One turn or mirror swaps these rows in pairs. Which row does each one swap with?
Ves: [  4  -7   6  -6  -1   2 -27  -9   2 -17  -3   3   6   8 -14   2  -2  -3
  -2  -6  -2 -10  -7   5  14]
bur: [-13  -5  -3   4  -8  19 -20  14   5   0  -7   9   6  -5  -9   8  -8  19
  -1  -4   3   7  -1   0  -2]
rerad: [ 12  -4  -2   1 -13  -1 -26   9   9   1 -16  12   4  -3   5   4   6   3
  -9  -8   6   2  -1   2   2]
sir: [  9   3   5  -5  -2  18 -15 -15   2  -6  -2  10   0   9   1  -5  -7   2
  -9  12 -11  -3  -3   2  -2]
puv: [  8  -9   6  -3  -1  -2 -22 -10   2 -11  -7   1   2   7  -8  -2  -8 -13
   2   1  -3  -9  -5   6   9]
Lera: [  6   7  -1 -11  -4   5 -10  -7   6  -6  -4  12   2  16  -3   9   8  -6
  -9  11  -3  -3   2  -3   0]
gofi: [ -6  -6   2   4 -17   2 -30   5   2  -5   3   9   0  11 -13  10   7  15
   5  -4  -1  -3   0  -9   4]
Nane: [ -6   6  -7  -1  -1   8 -16   2  11   0  -2  23  16 -11  -3   9  -6   5
   1  -9  -5  -2   3  -1  -4]
bet: [-11  -4 -10  -8  -5  12  -9   9   4  10 -10   3  -2   0  -9   3  -8  -3
   3   2  11   8   0  -3  -1]
Robu: [-13  -8   6  -7   1  17 -20  -5  16   1 -10   2  13  -2 -10   4   0  -3
   2   6  -2  12   4  -9  -1]
Fof: [  4   6  -2  -7   7   9  -6  -6   2   6   2   4  11  15 -11   7 -10   5
  -3  -1  -4  -4  -5   8  -3]
Tima: [ -1  -5  -2  -6  -2   8  -8  -2   5   6 -14  -3  -6   0  -4  -5  -2 -14
   1   5   8   1  -4   3   2]
fav: [ 10  -3   1  -3 -17  10 -24   1  -2 -12  -1   2   7   7   0  -5  -3  14
   2  -2  12 -11  -9  -1   2]
zad: [-13   0   3  -9 -13  19 -22   1   1   0   2  17  -3   9  -5  16  -9  -1
   4  -3  -5   2   9   5   2]
fanu: [ 10   1   1  -2  -7  11 -17  -1   0  -7  -2   2   8   3   0  -3   0  18
   0   0  11  -9 -15  -1  -4]
Sako: [  2  -4   8  -4  -5   3 -29  -5   4 -21  -6   3  12   8 -15   3  -4   6
   0  -5  -1  -8  -4   3  12]
nili: [ 6  6 -3 -5  3  3 -9 -5  2  6 -1 13  8 14 -3 15 -9  8 -5 -4 -5 -6 -7  7
 -4]
laval: [  4 -11  -3  -6   0   2 -15 -12   1   3 -10   0  -2   3  -4  -8   0 -12
   4   6   0  -7  -6   2   8]
Pevo: [ 15  -2  -5   1  -3  -1 -24   2   2   4  -7  15   1   7   6   9  -2   6
  -4 -11  -7  -8  -5  10  -2]
belu: [ -1  -3   0  -2  -6   4 -28   4   7 -18  -4  16  20   2 -12  12  -2   8
  -2 -11   0  -6   1   2   6]
pape: [ -1  -5   7   5  -1  24 -23  -3   2  -7   0   9   7   0  -7  -3 -11  13
  -9   7 -17   2  -3   0  -2]
lene: [ -3 -12   1   2  -6  13 -26   1  17  -3 -11   3  13 -10  -7   2  10   5
  -5  -1   2  10   4  -7  -3]
Kuged: [ 16  -4  -1   4  -8   0 -24  -2   3   3 -10  19   2   2   6   7   5   8
  -6  -9   1  -1  -4   5   3]
ledek: [ -1   0  -7   2  -1  11 -28   1   9  -6  -1  -7  10   5 -25  -4  -8  -4
  -1  -8  -4  -3  -2  -6   8]
guniz: [  9   1  -7  -5   2   0 -14  -4  -2   4  -1  16   7  11   2  11  -6   9
  -8  -8  -7  -5 -10   7   0]
minob: [ -8   7  -8   0   0   8  -8   1  13   6   0  19  12 -11  -1   7  -4   0
  -2  -8  -5  -5   5  -2   2]
Valab: [-16  -5   6  -8   3  16 -16  -9  16   1  -5   3   9   2 -11   4  -2  -5
   2   5  -2   9   6  -5  -3]
boda: [ -3   3  -6   2  -4  13 -21   1   8  -2   0  -8  10  -1 -26  -1 -11  -5
   0  -4  -4  -3   4  -2   7]
suse: [-12 -11   6  -5  -3  16 -22  -7  17  -3  -9  -1  15  -5  -8   1   4   0
  -2   5   3  10   3  -5  -2]
Riri: [ -7  -6   1   8 -11   8 -25  -3   4  18   9   7   1   3  -5  -2  -4  11
   5  -5  -2   0  -6  -3  -7]
dud: [ -8  -1  -4   8  -1  10 -14  -9   6  16   4  13  -5  -4   1  -1  -8   1
   4   1  -9   1  -2  -3  -4]
vug: [  4   5  -1 -15  -7   3 -11 -13   8  -5  -3   9   2  17  -2   6   4  -4
  -6   9  -3  -2   5  -4   1]
nisud: [  6  -5   0  -7  -4   0 -11  -8   6  -1 -11  -3  -2   6  -3  -5  -2 -16
  -1   7   3  -4  -3   4   9]
num: [  1  -3   5  -4  -7   4 -25   2   3 -22  -5  13  17   5 -13   6  -1   9
   1 -11  -2  -5   2   3  11]
fis: [ -1  -4   8   4  -3  27 -23  -4   3  -7  -3   5   7  -1  -7  -4 -12  11
  -8   6 -13   4  -3   1  -3]
saf: [  3  -1   3  -4 -23  14 -29   2  -3  -8   3  14  -2  11  -2  10  -3   4
  -1  -3   1  -8   2   6   6]
bel: [ -8  -2   2   4  -6  10 -23  -6   5  18   9   7  -3   3  -4  -1  -3  10
   8  -2  -5  -2  -8  -3  -5]
pel: [  1   4  -2 -12 -12  -1 -13  -4   6 -10  -4   9   4  18  -8  11   8  -6
  -5   8   0  -2   4  -6   5]
venon: [  3   6  -5  -8  11  10  -9  -6   4   4   0   0  10  12 -15   5 -15   3
  -2  -1  -1  -4  -3   3  -1]
Vid: [ 11   0   4   1 -15  12 -24   5  -3 -10  -1   5   6   3  -2   1   0  15
  -3   1  11 -10 -13   0   2]
Sati: [ 10  -8  -4   6 -11  -3 -27   4  -3   2  -8  13   0  -1   3   6   9   3
  -8 -11   0  -2  -3   2  -1]
zezot: [ -5   1 -12   0   6   5 -13   1   9  -2   2  22  14  -6   0  14  -7   1
   1  -8  -1  -2  -2  -1  -4]
lobun: [ 14  -5  -1   3 -13  -1 -24   6   4   1 -11  11   3  -2   9   6   7   6
  -6 -10   4  -2  -3   3   1]
Dis: [  8 -12  -2   4 -15   3 -27   7   8   1 -14   7   8  -6   6   5   9   4
  -5  -6   1   6   2  -3   1]
tiful: [-14  -7   0  10  -9   3 -20  -1   4 -13  -4  13  -7  -1 -12   1   1   2
  -1   6 -13   2   1  -8   8]
Mezu: [-13  -4  -7   3 -10  18 -17  15   3   2 -10   5   2  -2  -8   8  -7  12
  -3  -6   6   8   0  -1  -5]
Runet: [-14  -1   4  -9 -12  18 -24   0   1   0   6  16  -3   9  -8  13  -9  -1
   4  -5  -5   0  10   4   2]
vini: [-16  -5   6  -8   0  16 -16  -6  16   3  -6   3   7   3 -15   6  -5  -3
   0   4  -3  11   7  -7  -2]
Nosi: [-10  -6   1  13 -14   8 -33   2   7  -5  -2   9  -5  -5 -13  -3   1  -2
   0  -1  -8   0   2  -4  11]
vut: [ -3   3  -3   6  -8  11 -23   3   8  -2   2  -7  12  -6 -19  -6  -8  -2
  -4  -7  -3  -3   4  -6  13]
tir: [-10  -1  -8  -2  -9  17 -12  15   2   7 -13   7  -1   1  -8   9  -5   8
  -2  -5   6  10   0  -4  -2]
bifu: [-13  -5  -1   6  -2   6 -18  -3   4 -11  -6  14  -9  -3 -13   0   4   0
   1   9 -13   2   4  -5  10]
muda: [  7  -8  -2  -6  -2   4 -10  -8   9   3 -11  -5  -1   1  -2  -2  -5 -13
   1   6   8  -2  -1   3   6]
buf: [-10  -4  -5   5 -11  16 -22  18   2  -1 -10   7   6  -2  -9   8  -7  16
  -3  -5   2   8  -2  -3  -1]
Furen: [-10   1   1  -1   7   5  -8 -11   6   0   1  10   0   7  -8  -4  -2   9
   1  13  -4  -2 -10  -5  -5]
vodo: [  7  -8   0  -2  -5   2 -16 -13   3  -2  -8   0  -3  10  -8  -5  -4 -11
   0   5   5  -4  -5  10  13]

tiful pairs with bel
Ves pairs with guniz
nisud pairs with lobun
dud pairs with Nosi
minob pairs with vut
Mezu pairs with Robu
nili pairs with Sako
Dis pairs with Tima
Riri pairs with bifu

